M =
[[124 133 134 131 125 132 113 133 133 130 127 128 124 121]
 [127 127 129 143 129 137 131 123 131 115 111 132 121 120]
 [129 135 130 131 128 145 128 130 119 122 127 130 132 150]]
Indices start at 1.
(1, 1) -> 124
(3, 13) -> 132
(1, 11) -> 127
(1, 7) -> 113
(2, 1) -> 127
(2, 13) -> 121
(1, 3) -> 134
(1, 5) -> 125
(1, 4) -> 131
(2, 8) -> 123
(2, 4) -> 143
(1, 2) -> 133
(3, 8) -> 130
(3, 12) -> 130
(2, 11) -> 111

data = [[126, 123, 131, 131, 135, 116, 145], [121, 137, 119, 132, 149, 130, 147], [131, 119, 134, 127, 120, 122, 120], [124, 129, 128, 133, 134, 122, 150], [133, 117, 140, 130, 109, 122, 119], [131, 107, 134, 144, 119, 111, 141], [128, 138, 121, 128, 132, 141, 121]]
Rows and columns are counted from 1.
(1, 1) -> 126
(4, 1) -> 124
(2, 7) -> 147
(5, 7) -> 119
(6, 6) -> 111
(3, 4) -> 127
(2, 4) -> 132
(7, 4) -> 128
(5, 6) -> 122
(4, 2) -> 129
(4, 4) -> 133
(5, 4) -> 130
(7, 6) -> 141
(5, 2) -> 117
(3, 5) -> 120
(1, 3) -> 131
(2, 5) -> 149
(6, 1) -> 131
(6, 2) -> 107
(5, 5) -> 109
(4, 6) -> 122
(3, 7) -> 120
(1, 4) -> 131
(5, 1) -> 133
(7, 7) -> 121

arr =
[[124 136 127 122 143 134 113 127 113 133]
 [154 127 133 138 132 134 111 125 134 102]
 [116 133 127 123 129 127 132 124 114 131]]
Indices start at 1.
(1, 1): 124
(1, 7): 113
(1, 10): 133
(3, 9): 114
(1, 4): 122
(1, 8): 127
(2, 4): 138
(2, 1): 154
(3, 8): 124

m =
[[139 113 133 127 127 130 119 111 134 120 135 149 146 124]
 [131 145 121 137 122 112 125 128 112 127 128 136 105 124]
 [139 119 126 127 132 134 115 115 133 121 135 153 146 128]
 [140 110 148 132 117 130 139 123 133 135 131 124 150 119]
 [131 150 126 121 127 135 142 120 127 137 124 121 106 142]
 [139 118 129 134 127 132 152 135 130 132 129 111 148 115]
 [131 149 120 136 123 115 128 126 113 128 127 135 103 125]
 [138 117 116 125 136 130 150 134 131 123 128 106 140 120]
 [136 117 114 121 137 128 149 134 132 120 126 103 132 124]
 [137 117 114 125 137 128 150 135 131 120 128 104 136 122]]
Indices start at 1.
(1, 1) => 139
(8, 5) => 136
(5, 7) => 142
(5, 13) => 106
(6, 14) => 115
(7, 4) => 136
(9, 2) => 117
(1, 4) => 127
(10, 4) => 125
(5, 3) => 126
(3, 8) => 115
(8, 12) => 106
(7, 12) => 135
(2, 3) => 121
(7, 9) => 113
(4, 7) => 139
(9, 12) => 103
(4, 8) => 123
(10, 3) => 114
(2, 6) => 112
(4, 4) => 132
(5, 2) => 150
(7, 3) => 120
(2, 5) => 122
(3, 9) => 133
(10, 10) => 120
(5, 4) => 121
(9, 10) => 120
(1, 2) => 113
(4, 5) => 117
(1, 13) => 146
(4, 12) => 124
(9, 3) => 114
(3, 14) => 128

grid =
139	129	106	126
134	130	112	126
118	145	128	120
148	130	117	130
Rows and columns are counted from 1.
row 1 col 1: 139
row 2 col 3: 112
row 3 col 3: 128
row 1 col 3: 106
row 2 col 2: 130

a =
[[115 129 106 132 136 123 121]
 [116 121 115 131 115 127 110]
 [123 144 125 139 123 129 146]
 [117 138 110 136 138 124 136]
 [117 138 110 135 138 124 136]]
Rows and columns are counted from 1.
row 1 col 1	115
row 5 col 5	138
row 4 col 1	117
row 5 col 7	136
row 3 col 5	123
row 2 col 3	115
row 1 col 6	123
row 2 col 6	127
row 2 col 7	110
row 5 col 4	135
row 5 col 3	110
row 2 col 1	116
row 3 col 6	129
